B =
[[130, 129, 139, 99],
 [133, 119, 136, 141],
 [125, 119, 130, 130],
 [139, 138, 136, 103],
 [129, 137, 136, 118]]
Counting starts at 1.
The entry in the bottom-left corner: 129
The entry at row 3, column 2: 119
The top entry of the column that holds the smallest entry: 99
Find the bottom entry of the column that holds the smallest entry.
Answer: 118
The entry in row 1 and column 3 is 139
Find the entry in row 2 and column 1.
Answer: 133
Find the entry in row 1 and column 2.
Answer: 129
The entry directly above 137 -> 138
Find the entry just right of 137.
Answer: 136
The entry just left of the largest entry -> 136
Find the entry in the top-left corner.
Answer: 130

[[128 114 150  98]
 [128 125 129 127]]
Report the 2nd entry on the main diagonal.
A: 125
Report the first entry, reading row by row.
A: 128

a =
[[141 144 142 101 148]
 [133 117 114 147 147]
 [133 121 114 150 146]
 [110 114 143 157 105]
 [134 118 118 149 148]
 [134 122 116 149 144]
 [134 119 115 149 147]]
Indices start at 1.
Which number is the entry just left of 119?
Answer: 134
The entry just right of 122: 116
The entry in row 2 and column 1: 133
The smallest entry -> 101
Which number is the entry at row 1, column 2?
Answer: 144
The top-left entry: 141
The entry directly above 116 -> 118
Which number is the bottom-right entry?
Answer: 147
Which number is the entry in row 1 and column 3?
Answer: 142
The entry in row 3 and column 1 -> 133
The top-right entry -> 148
The entry just left of the largest entry: 143
Which number is the entry directly above 119?
Answer: 122

data =
[[129 129 140 136 131 128]
 [130 129 133 138 128 128]
 [129 129 140 134 129 127]
 [129 131 137 134 133 127]
 [129 129 101 125 131 129]
 [128 129 122 130 130 129]
 [129 130 150 130 124 127]
 [128 130 112 121 124 127]
 [129 130 149 136 125 128]
 [128 130 134 133 137 129]
 [129 129 119 120 129 129]
 [127 130 136 136 120 127]
 [128 130 116 119 125 128]
 [129 131 127 126 116 127]]
Indices start at 1.
Which number is the entry just right of the largest entry?
A: 130
Which number is the entry in row 2 and column 1?
A: 130
Which number is the entry in row 1 and column 3?
A: 140
The largest entry: 150
Which number is the entry at row 1, column 2?
A: 129
Which number is the entry in the bottom-left corner?
A: 129
Which number is the entry in row 1 and column 1?
A: 129
The entry just left of the largest entry -> 130
The entry in row 2 and column 3 -> 133
Which number is the entry directly below the smallest entry?
A: 122
The top-right entry: 128
Which number is the entry directly below 150?
A: 112
The entry at row 3, column 1: 129
The bottom entry of the column that holds the largest entry: 127
Which number is the entry just right of the smallest entry?
A: 125
Which number is the entry in row 2 and column 2?
A: 129
Which number is the bottom-right entry?
A: 127
Which number is the entry at row 3, column 3?
A: 140

A =
[[129 136 149 127 116 138 140]
 [103 124 121 119 134 144 136]
 [135 121 154 118 138 121 118]
 [119 120 122 131 129 115 134]
 [130 150 125 129 119 105 110]
 [142 108 150 119 138 134 131]]
Rows and columns are numbered from 1.
The entry at row 1, column 2 is 136
The entry in row 1 and column 3 is 149
What is the entry at row 2, column 1? 103
The maximum -> 154
The entry directly above 105: 115
The entry directly above the largest entry is 121
What is the entry just right of 116? 138
What is the entry in row 3 and column 2? 121
The top-right entry -> 140
The bottom-right entry: 131
The entry directly below the largest entry: 122
What is the entry in the top-left corner? 129
The entry just right of 149 -> 127
The entry at row 3, column 1 -> 135
What is the entry in row 2 and column 2? 124

X = [135 142 132 114 124 158 127 146 113 149 140 113]
The last entry is 113
The second entry from the end?
Answer: 140
The third entry from the right is 149
The 4th-last entry?
Answer: 113
